[137 145 118 152 130 136 139 128 138]
Read off the 3rd entry from the right.
Answer: 139
The 1st entry from the right is 138
The first entry -> 137

[[124 107 123 131 114 131 130 128 134 135]
 [133 148 125 129 121 141 130 116 135 131]
 [ 98 123 130 121 123 126 139 113 131 117]
 [133 119 132 134 143 104 149 131 141 112]
 [111 105 134 120 129 116 117 142 109 129]
 [121 129 136 126 141 113 130 131 124 114]
 [148 126 124 137 127 130 131 135 138 134]]
Indices start at 0.
Which number is the entry at row 0, column 2?
Answer: 123
The top-left entry -> 124
The entry just left of 127 is 137
The top-right entry is 135
Which number is the bottom entry of the column that holds the smallest entry?
Answer: 148
The entry at row 2, column 0 -> 98
Which number is the entry directly below 105?
Answer: 129
Which number is the bottom-right entry?
Answer: 134
Which number is the entry just right of 143?
Answer: 104
The entry directly below the largest entry: 117
The entry just left of 105 -> 111
The entry in row 1 and column 0 is 133
The entry in row 1 and column 2 is 125
The entry at row 0, column 1 is 107
The entry at row 2, column 2: 130
The entry directly below 111: 121
The entry in row 1 and column 1 -> 148
The entry just right of the smallest entry is 123

arr =
array([[132, 140, 106, 130, 133, 127, 127, 118],
       [137, 131, 108, 124, 130, 135, 130, 124],
       [129, 130, 135, 129, 122, 126, 129, 130],
       [119, 124, 141, 123, 122, 130, 131, 137],
       [138, 135, 120, 130, 141, 130, 125, 121],
       [130, 129, 129, 133, 131, 127, 128, 127],
       [123, 134, 131, 136, 128, 120, 128, 121],
       [130, 129, 125, 135, 135, 128, 128, 125]])
The bottom-left entry -> 130
The 3rd entry, reading row by row?
Answer: 106
The largest entry in the first column?
Answer: 138
The second smallest entry?
Answer: 108
The last entry, reading row by row?
Answer: 125
The third entry on the diagonal from the top-right corner?
Answer: 126
The bottom entry of the column that holds the smallest entry?
Answer: 125
The top-right entry?
Answer: 118
The largest entry in the last column?
Answer: 137
The smallest entry in the first column -> 119
The first entry in reading order: 132
The 5th entry from the end, reading row by row -> 135
The entry just left of 134 -> 123
The largest entry in the first row is 140
The second entry on the main diagonal -> 131
The fourth entry from the end, reading row by row: 135

a = [111 136 121 152 126 138 136 139 150 112 136]
Give the entry just left of 112.
Answer: 150
Give the entry just right of 111.
Answer: 136

B =
[[141, 127, 120, 136, 112, 141, 126, 102, 130, 112, 111, 137, 138, 98, 127, 134],
 [110, 141, 103, 118, 107, 113, 132, 123, 126, 106, 115, 114, 131, 121, 136, 122]]
Indices start at 0.
The entry in the top-right corner -> 134
Read off the entry just right of 106.
Answer: 115
The entry just right of 115: 114
Read off the entry directly below the smallest entry.
Answer: 121
Read off the entry in the bottom-left corner.
Answer: 110
The entry just left of 111: 112
The entry directly above 132 -> 126
Read off the entry directly below 138.
Answer: 131
The entry in row 0 and column 2 is 120
The entry just right of 138 is 98
The entry in row 0 and column 1 is 127
Read off the top-left entry.
Answer: 141

[[109 125 139 150 137 145 117 112 119 104 124 140 110 113 110]
 [147 131 146 139 131 114 145 128 136 127 132 144 126 127 120]
 [122 122 131 136 109 125 124 133 118 143 111 132 135 134 147]
 [106 128 125 118 133 140 107 128 131 125 136 122 128 129 120]
 [135 125 150 144 118 112 135 133 125 140 123 148 134 133 129]
 [110 122 133 135 126 149 122 117 115 112 122 131 120 115 120]
 [157 127 125 139 137 111 153 126 118 120 129 129 125 125 119]
 [111 129 103 108 133 143 110 128 129 125 133 104 128 129 131]]
Give the top-right entry.
Answer: 110
The bottom-left entry: 111
The smallest entry in the last row -> 103
Give the largest entry in the last row.
Answer: 143
The 3rd entry on the diagonal from the top-right corner: 135
The entry just right of the largest entry -> 127
The entry directly above the smallest entry is 125
The fourth entry, reading row by row -> 150
The entry just right of the smallest entry: 108
The entry directly above the largest entry is 110
Give the 2nd entry on the main diagonal.
Answer: 131
The first entry, reading row by row -> 109
Give the entry just left of the smallest entry.
Answer: 129
Give the 2nd entry from the end, reading row by row.
Answer: 129
Give the last entry, reading row by row.
Answer: 131
The third entry, reading row by row is 139
The entry directly below 113 -> 127
Give the largest entry in the first column.
Answer: 157
The 3rd entry on the main diagonal -> 131
Give the largest entry in the last column.
Answer: 147
Give the 2nd entry, reading row by row.
Answer: 125
Give the fourth entry from the end, reading row by row.
Answer: 104
